Each path below is one point turned by a fixed rotation once a step. After each direction that follows a path, write how fast that rotation turns it, in degrees a step (0 if it stays still).
Each turn is a multiple of 5 degrees from 10 to 175, or 0.
Each row of a path follows its step; steps can be skipped.
Path 1:
step 1: [  8 -24  24 -10  54  20 -26  34 -43 -47   0 -12  -8  81  36  17  26  24
  22  11 -42  -1   1  45 -37   1   6 -51  26 -32  20 -20  -8 -21  41  56
  43  25 -24 -29 -40  -7 -21   3 -32   9 -46 -24 -18  -4 -23  30  19 -27
  -9 -27   9  25   3 -27  43  -2  29  19  64 -51]
step 4: [ 18   0 -12  48 -16   7 -11  91   8 -11  31 -32 -54  25  26   9 -48  35
  16   2 -27  79  19 -37  -3  23 -45  14   7  28  45 -32   3  -9 -29   5
 -11 -21  17  40  54  -1  50  38  22  -3   3   2  20  -1  27  28 -38  11
  10 -17 -64  -8 -37   2  23  29  -3  27  26  16]
step 5: [-25   6 -13  34  48 -21  -9 -59  12 -15   8 -60  38 -25   9   6   5 -33
  21  15 -42 -10 -16  26 -46  -4  60 -22 -18 -18 -52   5  16 -11 -29 -46
  36  29   9 -43  33   0   2   5   7   0 -52  -2  15  -9 -42  29  28  -5
 -38 -69 -15  -8   5  33  13 -64 -49 -18  27  34]
step 6: [-22 -43 -12  10   3   0   6  22  32 -37 -34  33  -7  11 -19  35  18 -86
 -28  19 -40 -51  34 -21   3  32  -3 -13  55 -30 -13   0  19 -34  13  28
 -10 -68   2  16 -40   2 -10   5 -20  38 -12   5   3  34  -3 -69 -54 -16
  18  32 -29  38  32 -18 -52  16  13   4  35 -18]
step 7: [-10 -15  54   1   0  20 -11 -13  10  51  68  49  -4  18  28  10  30  45
  15 -55 -46 -38  53 -35  17 -23 -32 -46 -21   9   6  -7 -24  24 -34  18
  24  44  21   8  -6   8  29 -35   7 -17  11  -3 -32   1 -81   3  -4  20
   2  -4  75 -20 -21 -24  37  18  13  45   7  17]
step 8: [-32  37  25  29 -50  19   2  62 -32   6 -19 -25  19 -22 -21   8 -28  24
  43  43  79  -3 -29 -26 -20  79   4  -8  13  39   2  -8  25 -39  59 -21
   8  29  11 -24 -14  21  29   4   8 -10  23  12  24   4   2 -22   5 -35
  31 -18   4  -3  46  54  -5 -22 -18  56 -37  36]
step 9: [ 20  15  16  32  59 -47 -36  16 -30  -9 -19 -19 -34  35   0 -17  27 -29
 -13   7 -27  74   3   4  24  10  10 -49  -5 -14 -47 -17  23  61  19 -24
 -80  -9 -24 -28 -35 -38   6   8 -36 -30  -1  19 -33  24   5  37  -1  41
 -32 -12 -19 -34  28  23  35  29  15 -28  49 -21]
step 10: [-15 -25  -6   6  -1  45  23 -17 -51 -28  43 -55   7  16  49 -40  -7   3
  -8  11 -45   0  24   5 -41   9 -17  23  60 -33  30   8 -39 -10   6  27
  -4   0  28 -17 -17  28  -4  12  49   7 -54   9  51 -16 -63   6  40  -1
   8  56 -75  46 -28 -33   1 -25   3  17   9 -31]
step 12: [ 60  33 -17  33 -10  22 -40  16  26 -11 -51  -6   8  25 -25  19 -32  -8
  57  10 -10  -6  30 -88  34  -8 -44 -25  18  -6  51  -9 -22  16 -47 -14
  17  28   8  15  15  22   1 -35  -5  -6  18 -20 -38  86  -4 -42   0  44
  51  -2 -36   2  20  17 -28 -15 -26  16   4 -14]
step 15: [-21 -32  -4   5  44 -28  14  11 -15 -27  42   0 -21  -6  -5 -65  35  -3
  -4   4 -44 -16  38  14  37   4   1 -83  73   1  -7 -51  51  13 -18  47
  40  15  -4  23 -56  38 -32 -43 -45  23   0  17   0  24 -14   4 -48  -7
 -24  48  26  -1  -1  16 -12  12   1  23 -18 -17]
step 16: [ 12  48  42  27   4  24  13 -38  13  28  20 -18 -23   1 -23   6   4  45
  27 -10 -10 -18  12 -47  -2  66 -53  27 -37 -22 -29  33 -20   0  11  13
  17 -17  58 -18 -20 -17  -9  -6  70 -28   7  15  -6 -24 -27 -84  34 -25
  41  11   2 -15 -15  23  63  39  17  46 -14  -6]
Directions:
[ -4  -6   3  -1  19   7   5  10  -8  -3   5  -7  13  -1   1  12 -12  -1
   1   8   7 -10  -3   1  -4  -3   4  -8  10  -9  19  -1   1  -3   9  -5
   0  17  -3  16  -5   6 -10   5   6   3   3  -3  11   8   1  -7   6  -3
   7  -4  -5  -1   9 -10   0   4  -6  -6 -10  -5]	160
[-12  -8  -9  14 -10   2 -15   3   4  -8  -2  -4   1   0  -9  -3   9   6
  -9  -7  -1  11 -11  -7  -9   9  -4 -12   5   5   1 -11 -10  -8   1   5
   6   1   1   2 -12   0   5  11   1   8   6 -11   8  -7  12   2  -4  -7
  -4  12   7  -1  -1  -5 -18   2  -3  -6  -5  -5]	160
[ 12  12  -5  -1  -3 -10  -9  10  -7 -11   2  -2   3   0   1  10   1   6
  -4   8   5  -4  -1   0  -9 -18   3   9   5  12 -11  -3  -5  11  -4  -1
   3   9   9 -10  13   3   4   7  -1   1  -2 -11   0   6   4  -4   2   5
   1  10 -17   6 -14  -8   1  -2   6 -11  -4 -12]	45
[ -9   3  -3  -3  -5  -9  -6  -8 -10   3  -7   4  12  -9   7   3   6   7
  -8  -4  -6  -7   1   9  15  -5   5  -7  -6   5   8   1   0  -4   8   7
  -4  -3  -5  12   9  15  -2  10   8   1   6   5   6  10 -10  -5  -2   6
  -8  23  -2   5  -7   3  -2   8   4   9   9  12]	90
[  6  -1   2  -6  -2   9   1  -2  11  22   4   1  15   4   1   4   9   9
  14   1   8   7  -5  -2  -5   5  22 -10  10   0  -5  -3   4  10   0  -4
   3  -9   5   4   0   3   1   9   9   4  -3  -1  10 -21  -2  -3   7  -4
   5  -1  -6   4 -16  -1   5  -5  -1   2   3   7]	125
[  8  -4 -16  13   0  -9   7   2  -5   0  -3  -3   0 -14  -6   2  -2   3
  14 -13 -13  -3  -3  10  -5  -6  -2  -1   4  -4 -12   1   1  -6  -1  -8
   4  -2   2  10  -2  10  -2  -3   3 -10  -6   3  -6   4   4  -3 -14 -19
  11 -13   1  -5 -16  -5  -3  13   5   3  -2   3]	35
[ -1   2  -3  -2  -6   0  14  19   0  -6  -7  -9  11  11 -16  -4  19  -3
  -1 -17  -4  -5  -3   3   8  10   8  -2  -4   1  -2   7   4   1   8  -3
   2  -1   3   8   8  -6  -4  -6 -14   2   6   5   2   2  -8  -3   4  19
   4  -5  -7  -7  -5   0 -11  -5   3 -11  -3  -3]	125
